[ -9  -2  59 -17  17  43]  <90>
[ -1 -11  48  10 -48  -9]  <141>
[ -1 -17  87  10  -3  20]  <42>
[ -1 -11  48   7  42  24]  <112>
[ -1 -17  88  10  -4  20]  <132>
tail: [-17  88]  [10 -4 20]
size: [ -1 -11  48  10 -48]  5
has: [47 10]  no
tail: [88 10]  [-4 20]
has: [ -2 -17]  no

[ -4   5 -29  37]  <33>
[-64   5 -28  37]  <45>
[-52  22 -40  20]  <121>
[16 -3 15 29]  <18>
tail: [-52  22]  [-40  20]
loc: [15]  <18>, 3
loc: [-3]  <18>, 2

[-26 -50 -55   1 -46] : <142>
[-63  11 -40   5   2] : <39>
[-27  39  -7 -52 -51] : <125>
[68 17 42 60 -8] : <146>
[-11 -25 -51  22 -42] : <168>
[-55   3 -60 -32 -19] : <87>
[-23 -33  -6  52  27] : <103>
[ 48 -18   1  32 -14] : <102>
[ 26 -26   7 -27 -53] : <186>
[79 -5 34 60 -4] : <6>
[ 53  30  25  30 -14] : <20>
[ 22 -11 -32  -7 -43] : <31>
size: [-11 -25 -51  22 -42]  5
size: [ 26 -26   7]  3

[  4   1  -1  -1   0  -9 -33]  <5>
[ 4  1 -1  0  0 -2  0]  <96>
[-7 -8  0 -3 -3  0 -3]  <9>
loc: [-2]  <96>, 6
loc: [-33]  <5>, 7
has: [1 4]  no
has: [4 1]  yes
has: [-1  1]  no

[ 30 -17  18 -10 -19  58 -18   0 -16 -28] : <43>
[  3 -16  49  21 -43 -12  13  23  -1  -4] : <84>
[-24 -28  -8 -28  29 -22  13  30  -3   6] : <49>
[-16 -25 -24 -32 -38   4  53  16  -5 -16] : <134>
[ 33  -1  18  -9   3  24  13  -1 -16  14] : <47>
[15  7 13 19  3 26 19 -9 -2 10] : <148>
[ 18  20  24   4  23 -13 -46  27 -25  23] : <107>
[-52  11 -65 -35   1 -35  11 -22   9  10] : <140>
[ -8   9 -29   2   8  47  12   2 -11   8] : <25>
which: [-19  58 -18   0]  <43>
tail: [18 -9]  [  3  24  13  -1 -16  14]
tail: [ -1 -16]  [14]

[ 35   0  -7 -34 -24 -71 -57  -3 -51  -7 -66 -47 -24   6 -15] : <81>
[ -7   0  35 -34   7  51  42  11  36  -1  41  33  29  -4  -4] : <35>
[ 35   0  -7 -34 -24 -71 -57  -3 -51  -7 -66 -47 -16 -16  -1] : <110>
loc: [6]  <81>, 14
which: [ 35   0  -7 -34 -24 -71 -57  -3 -51  -7 -66 -47 -24   6 -15]  <81>

[-59 -15 -19  15  46  56  -6] = <86>
[-35 -72  36  -3 -39  -2  10] = <85>
[-59 -15  36  46 -40  -2  10] = <65>
tail: [-39  -2]  [10]
which: [ 36  -3 -39  -2]  <85>
tail: [-59 -15  36]  [ 46 -40  -2  10]
loc: [-19]  <86>, 3
has: [ 36  -4 -39]  no
which: [ 46 -40]  <65>

[ 11  23 -60 -42   6   8   5  17  28 -57 -15 -26  10]  <15>
[ 16   7  18 -15  20  32  -5 -13 -12  -7  -3  -6  21]  <131>
[-21 -67  56  -8 -20 -13 -43 -62 -42   1   1   5  -9]  <63>
[ 34 -40  -4 -30   6 -12   1  -6 -46  16   1  34   7]  <137>
[-35  -6  11 -47 -15  -1   7  14 -28   8  10 -13   4]  <22>
[-39 -17  38  -7   4 -18 -20  -2 -14  40  18  29  -4]  <152>
[-33  -8 -30  42  13  -7   4  66 -22  22  16  19 -53]  <182>
[17  4 20 14  4 11 15 -2 18 30 23 29 31]  <94>
[ 41 -31  14  67  -4  19 -44  -5 -20   4   4  36 -36]  <114>
[ 27  14 -15 -41  24  28  36   6  34 -12  -2 -34  27]  <64>
which: [ 4 11]  <94>
loc: [38]  <152>, 3
size: [-35  -6  11 -47 -15  -1]  6
has: [  1 -42 -62]  no

[ -6   5 -11 -31 -13 -10 -14  -5  -7  -2   2  -3  26  -1   1 -18   4 -25
   1  -5   1   0   9  11  19 -11 -16  25 -27] -> <128>
[ -1  -1 -15 -29 -22 -16 -13  -9  -8  11   5  -4  15  -2   6 -21   6 -21
 -13  -1   5  -1   9   5  19 -12  -2   2 -17] -> <27>
[ -6   5 -11 -31 -13 -10 -14  -5  -7  -1   2  -3  26  -1   1 -18   4 -25
 -11  -5   1   0   9  11  19 -11   3   1 -30] -> <116>
[  0  29 -27 -38  16  15 -19  12   7  21  25  18 -38   5   5   7 -49   6
  45  34   2  72  19  45 -15 -21   8  20  -2] -> <24>
[ -6   5 -11 -31 -13 -10 -14  -5  -7  -1   2  -3  26  -1   1 -18   4 -25
 -11  -5   1   0   9  11  19 -11 -16  25 -27] -> <52>
tail: [  7 -49   6  45]  [ 34   2  72  19  45 -15 -21   8  20  -2]
which: [ -6   5 -11 -31 -13 -10 -14  -5  -7  -1   2  -3  26  -1   1 -18   4 -25
 -11  -5   1   0   9  11  19 -11 -16  25 -27]  <52>

[-21   7 -13 -48] -> <119>
[-21   7 -14 -48] -> <115>
[-21   7 -13  34] -> <97>
[ 72  -1 -16  -3] -> <101>
[ 21 -54  20  36] -> <57>
which: [ 72  -1 -16]  <101>
tail: [-21   7 -14]  [-48]

[ 15  21  22 -20  14   9  25  20 -25 -12  -6] = <82>
[-24 -30 -51  37 -25 -11 -48 -40  51  30  22] = <38>
[  1 -18 -64  31 -49 -10 -47 -30  58  25  15] = <78>
[-59 -38   4  21  38  -9 -32 -32  15   6  22] = <136>
[-64   1  31 -18  20   5  25  16 -24 -11 -11] = <36>
[-53 -41   0  30  30 -13 -34 -29  20   5  15] = <161>
[ 38  -9 -32 -35  14   9  25  20  35  21  19] = <175>
[-21 -28 -39  37 -26 -11 -51 -34  47  24  23] = <93>
[-26 -11  41  -6  49  -1  12   7 -23 -15   1] = <105>
[ 84  61   8 -57 -36  13  61  54 -37 -21 -33] = <32>
[ -2   8  34 -18  29  -3  28  17 -27 -18  -8] = <8>
which: [ 38  -9 -32 -32]  <136>
which: [  1 -18 -64  31]  <78>

